Each row has a name. Each question is about the rows just above it. Places in a row count from 0.

[ 18.6 -23.8  -6.1 -19.6  20.0 -26.1 -58.3 -10.9] -> H
[-25.7  34.4 -28.8  18.3 -27.4  15.9  53.5 -36.7] -> Q
[-14.3  28.5   2.9  35.6  28.6 -24.7  11.3 -19.9] -> M
[ 11.6  -2.5   2.0  -0.6  26.4 -26.5  27.9  -4.8] -> U
[  3.3 -40.2  14.4 -14.9  35.0 -44.9 -11.6 -32.4] -> X
[  9.9  -9.8  18.2   3.9 -27.9 -28.0 -40.6 -39.2] -> Y
[-32.6  52.1  18.5  -7.3  22.0  33.5  -4.3 -48.3] -> G
[-41.6 -22.8 -35.4  13.4 -11.7  21.6  86.4 -37.3] -> K
[ 11.6 -23.8  15.9  -1.6  55.3 -34.6  -5.5  -8.0] -> W
[-18.7 -42.8 -14.4  19.4  -8.6  18.9 -12.1 -34.5] -> C
[-24.3  56.3  16.0  11.4  48.8 -27.3 -72.1  18.7] -> D
key -> tag
[-25.7] -> J133
[10.0] -> J432
[9.9] -> J48
[-40.7] -> J334
[-25.6] -> J273
[-40.6] -> J643
The tag of Y, keyed by place 0: : J48
Which row holds [  3.3 -40.2  14.4 -14.9  35.0 -44.9 -11.6 -32.4]? : X
[  9.9  -9.8  18.2   3.9 -27.9 -28.0 -40.6 -39.2] is in which row? : Y

[ -2.8  28.0 -16.1 -16.0  -6.1 -12.1 -29.7 -20.9 -23.1 -38.6] = T
[ -2.8  28.0 -16.1 -16.0  -6.1 -12.1 -29.7   5.6  -8.6 -16.2] = Z
[ -7.9 -29.7 -40.9   3.1  -9.2  -7.0  67.5  23.6  32.6 -29.8] = A
[-26.1  76.7   9.7 -28.5 -42.8 -28.0 -34.2 -30.2 -39.4  29.1] = R
tags:
[-6.1] -> J263
[-42.9] -> J489
[-6.2] -> J934
[-42.8] -> J290
[28.0] -> J368
[-9.1] -> J377
[-6.0] -> J556
[-9.2] -> J303
The tag of T, keyed by place 4: : J263
The row with [ -2.8  28.0 -16.1 -16.0  -6.1 -12.1 -29.7   5.6  -8.6 -16.2] is : Z
Whose row is [ -7.9 -29.7 -40.9   3.1  -9.2  -7.0  67.5  23.6  32.6 -29.8]? : A
[-26.1  76.7   9.7 -28.5 -42.8 -28.0 -34.2 -30.2 -39.4  29.1] is in which row? : R

[  3.0 -43.9 -42.2  64.2 -61.5] : J
[ 26.3 -34.4 -55.5 -26.5  -5.7] : P
[ 13.4 -31.2   3.9  24.4 -29.7] : E
[ 29.5 -38.2 -47.6  43.1 -50.8] : N
[-17.7 -37.8 -21.1  -4.5 -11.0] : B
[-20.8   2.8   0.9 -22.2  -3.5] : F
[ 28.6 -31.0 -42.7  64.5 -82.0] : L
key -> tag
[29.5] -> J93
[64.5] -> J398
[-20.8] -> J720
[28.6] -> J874
[26.3] -> J118
The tag of L, keyed by place 0: : J874
[ 28.6 -31.0 -42.7  64.5 -82.0] is in which row? : L

[ 29.4 -17.7  46.3  16.1  17.7  20.2  10.9 -33.5  -6.3 -44.8  39.0 -45.9
   4.3 -53.7  83.5  16.1]  Nubom
[  0.8  -8.3 -10.1  23.1  -1.0   9.7 -13.2   4.3  -0.1 -17.7  19.9   4.5
 -15.0  -6.1   6.4   3.5]  zapab
[-14.2   3.4  -0.4   1.8   0.8   4.0  -3.9  -6.2  16.7  16.7   1.2   9.7
   1.2   5.0  25.1  12.5]  fedag
[ -6.6  -0.5 -17.3  -4.6 -14.2  -8.9 -10.3  15.8   2.9  16.6  17.8  16.9
 -18.6   7.6  16.1   2.6]  gabuf
[ -2.6  -8.3 -13.2  11.2 -12.2  -2.1  -7.4   9.6  -6.2   0.1  20.1  10.9
 -20.4   2.1  -1.4  -0.9]  ras
[-18.2   4.2  -5.1 -26.1  -1.4  -9.1  19.4   8.6   6.0  34.6 -10.2   8.7
  -5.5   0.2  26.1  -5.3]  Kerat
[-25.0   5.1   5.8   5.0  13.3  -5.5  17.7 -14.8   6.0  13.0   3.3  10.4
 -15.6  -3.8  19.5  -7.4]  mek
[  3.2  -1.7   7.8  -3.8   6.0  17.4   1.9  -4.7  11.0  -0.6 -19.0 -12.4
  24.3  -5.9  12.4  12.4]  nelop
key -> tag
[9.6] -> J762
[19.9] -> J783
[4.3] -> J287
[15.8] -> J578
[9.5] -> J357
[20.0] -> J515
[4.4] -> J764
The tag of zapab, keyed by place 7: : J287
Where do [-18.2   4.2  -5.1 -26.1  -1.4  -9.1  19.4   8.6   6.0  34.6 -10.2   8.7
  -5.5   0.2  26.1  -5.3] appear? : Kerat
The row with [-14.2   3.4  -0.4   1.8   0.8   4.0  -3.9  -6.2  16.7  16.7   1.2   9.7
   1.2   5.0  25.1  12.5] is : fedag

